The rows of D fall into several groups, which share some directions, and each row is roughly a mix of its group's hidden directions, except some rows that fit no group.
D (77 x 10):
[[-46.6 -10.4 -28.0  -9.3 -14.0 -16.7 -22.0 -28.9  -0.7  -1.6]
 [-25.8 -26.2   9.5 -24.5 -50.0  -8.6  11.2   4.6 -10.7   8.2]
 [ 17.8   9.8  15.5  40.8 -19.5  30.5 -17.7  26.5  -4.3  16.9]
 [-23.4   6.8  -5.5 -41.7  21.4 -28.4 -16.8  20.3   4.7 -24.7]
 [ -4.5  33.0  -7.5  14.2  27.5 -40.0  14.1 -21.5  -2.2 -23.6]
 [ -8.1  25.2 -10.4 -48.4 -15.5 -28.9 -21.7  -0.6  15.8  -2.0]
 [ 33.6  51.2  10.3  21.6  10.3 -10.7   6.6   8.1  -4.7 -16.6]
 [ 16.6 -18.2  27.7  25.1  17.7  20.8 -24.8 -13.4  14.7  34.4]
 [-31.5  -5.5 -24.1 -15.5 -52.1  -4.3   8.0  10.4  -8.4 -11.4]
 [ 40.5  21.8  34.2  17.2  20.2  12.5  -7.0  23.6 -13.8  -1.3]
 [ 20.0  24.9 -17.8   6.1   3.5 -25.6 -21.8 -14.6  38.5  27.1]
 [ -9.8  -3.3  37.9 -37.3 -27.8  23.4  11.9  21.0 -10.5  -2.9]
 [ 17.1  41.9   4.9 -12.1 -38.9 -19.8  19.5  -3.3  -3.9 -20.4]
 [ 33.4  32.7 -23.6 -36.4  -6.3   0.1   0.5  22.6  16.8  -7.0]
 [ -0.4   9.5 -16.5 -34.2  20.6 -39.4 -21.2  -2.8  12.7 -28.7]
 [ -1.5  -5.0 -40.4 -44.5  -3.7  25.1   7.3   2.9 -20.1 -14.1]
 [  4.2  37.5  -4.0 -20.8 -46.3  -8.9   9.3   2.5 -17.4 -21.5]
 [  0.9 -16.6  19.0  32.4 -13.7  37.7  14.4  -7.6  -3.1  37.1]
 [ -7.0  -0.4 -37.6   7.0  34.5 -13.6   4.9 -36.4  21.6 -15.7]
 [-14.2 -19.5  24.2 -36.4 -14.7 -16.8  -7.6  14.0 -11.5 -39.7]
 [ 41.5  -0.7   1.3  28.4  34.3  -3.8  -2.9  -3.0  33.4   9.8]
 [  2.2 -11.8 -23.5 -28.4  48.6 -15.3  -8.2  -5.4  22.1 -16.0]
 [ 29.0 -24.9  17.6  -9.4  21.4  14.6  37.2  31.1   7.7   3.2]
 [  8.2  19.3  -1.0 -37.8  20.5 -32.4  19.5 -27.1  -0.1 -22.2]
 [-12.4  52.0  -7.6   5.4  -6.7 -27.6 -15.3  15.5 -26.5   5.4]
 [ 23.3  21.1 -18.5  25.6  49.4   0.2   0.5 -17.8  14.1  -1.7]
 [  6.3  -8.4 -38.2  17.0  32.4   6.1   4.4 -37.1  24.8  -0.3]
 [ 43.6 -18.3  14.7   5.5  36.6  21.2   8.4   6.8  23.6  -1.2]
 [-37.2  -6.5 -19.5 -10.1 -50.0   4.2 -19.2  -6.0 -11.0   1.5]
 [ 30.3 -16.4  -2.0  11.2  50.7 -11.3  -8.3  -8.8  25.8 -11.0]
 [ 36.2 -43.6  11.8 -29.1  19.1   6.1   7.9   7.2   7.8  13.1]
 [-38.8  -9.4  -6.4 -10.0 -25.6  15.6  13.0   3.5 -44.1 -13.7]
 [  5.8 -15.3  12.6  19.7 -26.3  41.9 -16.0  29.4  -8.3  22.3]
 [ 17.6 -43.2  -3.5  10.8 -19.2  40.9   3.3 -16.0   8.5  16.3]
 [ 28.6   8.2  23.5  44.9  26.4   5.6 -10.6  -2.2  17.6  18.5]
 [ 15.8 -54.9 -11.3 -17.6   9.7   7.9  10.5 -25.7  16.8  -5.8]
 [-13.4 -39.0   1.6 -36.9  29.9  -3.2  -1.3 -28.4   7.6  10.5]
 [-43.8  -2.4 -16.2  -1.8 -48.5  11.6  -6.9   1.8  -0.7  14.8]
 [ 34.9   4.5  20.5 -34.1  -5.4  26.9   4.3  14.8  28.5  17.9]
 [ 19.3  33.0  -2.0   9.8  51.4   0.3 -19.0  11.9   6.5 -14.2]
 [ 15.5  15.8  19.0 -25.5  17.4  40.4  33.3  19.0  -4.7  -3.7]
 [ 17.2 -16.9 -13.8  33.4 -12.5  25.5  18.9 -29.6   7.7  30.9]
 [ -7.7  -4.7   2.2 -15.8 -59.8  23.5  -5.7  13.8 -15.1   6.3]
 [ -1.3  28.6 -16.7 -49.7 -15.1 -20.2  -8.8  15.7   1.8 -20.3]
 [-38.6   6.7 -21.9 -22.7   5.1 -40.7   4.1 -13.3   5.4 -22.8]
 [-12.0  26.0 -10.5 -39.0  -8.4 -25.2  -6.0 -34.6 -13.0 -19.8]
 [ 33.8 -44.0  21.2   6.9 -13.3  32.6   5.5  -9.7  -2.1  -2.8]
 [ 24.7  35.8 -52.0   3.0 -12.3   1.9   3.3   8.3   4.7   9.1]
 [ 50.9   7.8  13.9  -6.8  15.1  18.8  13.0  26.7  24.1  -3.9]
 [-30.0 -21.6 -12.7  -3.1 -47.3 -19.1  11.1 -15.5  20.4   4.9]
 [ 21.3  -2.9   2.6  14.0  51.2  12.6  14.9  34.9  -5.0  -6.6]
 [-16.3 -52.4  -6.4 -27.7   8.6  21.6  11.5  19.4  -3.3   8.7]
 [ 26.6  28.9   4.4   9.0  50.0 -25.8   7.9  -2.7   0.3  -8.7]
 [ 30.9  18.3  11.4   5.5  55.9  -9.7  12.4   1.5   2.5 -10.6]
 [ 21.2  13.4 -11.9 -13.6  24.4 -34.5 -24.9 -10.7  38.3   1.0]
 [-11.4  42.6 -34.2  -1.5 -31.4 -24.6  -4.3   9.5 -11.0  -3.7]
 [ 41.7  21.3 -38.9  -1.9  21.4  -8.3  -5.7   3.4  25.9  -0.9]
 [-19.0  -5.0   6.5  45.7 -24.5  21.5  17.5  -2.2 -26.2  19.5]
 [-45.6 -17.9  41.2  -6.1 -18.0  -9.8  -8.0 -12.0 -12.9   4.1]
 [-41.4 -28.1  27.4 -14.1 -20.3  17.6   1.1 -14.1 -21.2  11.1]
 [ 24.4  20.8 -35.6  25.6  25.9 -26.9  -1.7   7.5   5.7 -22.6]
 [-18.7  13.1 -11.3 -37.2 -34.2 -24.5   2.5 -30.0  -4.9 -14.6]
 [-39.1 -27.0 -20.2 -30.4 -34.4  -5.3  -0.4 -11.8  -1.9  -0.5]
 [ 13.1   1.4  16.0 -17.8 -53.8 -12.6  28.5  -9.3  15.7   1.5]
 [-41.7 -21.4  34.2  -3.7 -21.7   3.4  -8.1 -20.8  -8.0  22.8]
 [-27.8  14.4  14.3  -8.8 -46.7  -6.6   1.0  25.8 -18.1  21.6]
 [-11.0  41.6  16.2  -0.8  12.1 -37.8  -0.8  10.7 -16.0 -29.8]
 [-42.9   7.7  -1.5 -12.8 -44.9   6.3 -16.1  21.7  -8.2   5.6]
 [-45.5  -8.9  25.8   6.1 -28.3  -0.1   6.8   2.0 -34.6  -7.2]
 [-45.7   3.9 -11.3 -27.1 -21.6 -36.9   6.1  -1.5  -3.6  -9.9]
 [-24.9   0.3   8.5 -48.6 -15.5 -17.3 -25.0 -18.3  14.5  13.5]
 [ -0.5  13.1   0.0 -42.7 -13.8 -31.9  18.5 -33.5   4.3 -16.1]
 [-29.3   7.1  -4.8  14.9 -52.9   7.8   8.0  -1.4  -9.7  27.9]
 [ 14.4  -2.3  36.3  -0.7 -32.3  20.2  -2.5  32.9 -19.7  22.2]
 [ 17.7 -31.2  14.3  -3.8  50.2  -0.8  21.4   0.1  19.5   9.6]
 [ 24.4   8.9  17.3  20.2  55.2  -1.0 -12.8 -14.5   8.5   8.9]
 [ 29.2 -48.0   8.4   3.8 -14.1  31.6  10.5 -12.9   4.0  14.5]]
Here is one row of each group, with its name. Which group are the others in?
[ -7.2 -44.6   0.2  -9.4  36.7 -12.5  19.9 -12.2  26.1   9.7]  (85)
[-23.6   3.3  -2.5  -9.5 -44.7  31.5  14.2   4.1 -27.2  18.6]  (28)
[ -2.2  42.1   5.5  -4.8  31.4 -42.3   3.9  10.2  -7.4 -13.1]  (73)

[ 17.4 -36.3   1.6 -22.4  -6.9  28.8  -4.4  20.0   9.0  38.0]  (73)
[-20.5  31.1 -15.4 -27.8 -27.4 -24.8  -3.5  16.9 -17.7 -23.9]  (28)
[ 18.6  -0.9   2.7 -27.9  51.7 -18.2 -10.0  12.0   9.1 -22.1]  (73)
[-16.6  -6.3  29.7 -15.2 -48.0   5.1  -5.7  26.5 -21.1  -1.7]  (73)
[ 27.6  -5.7   2.0 -20.5 -11.1  51.8  19.2  13.0   3.9  19.2]  (28)
[-41.3   2.4  10.6 -31.4 -13.3 -32.5 -16.0  -4.1 -13.4 -21.2]  (28)
[34.7  9.8 14.5 31.3 34.6 -2.0 23.2 23.2 13.3 -2.4]  (85)
[-44.9 -11.4 -12.1 -25.9  -4.0 -24.7 -21.4 -26.4 -12.6  -6.6]  (28)
[ 21.3 -49.0   7.8 -24.9   7.4 -16.0  24.6 -20.3   4.1  -8.2]  (73)
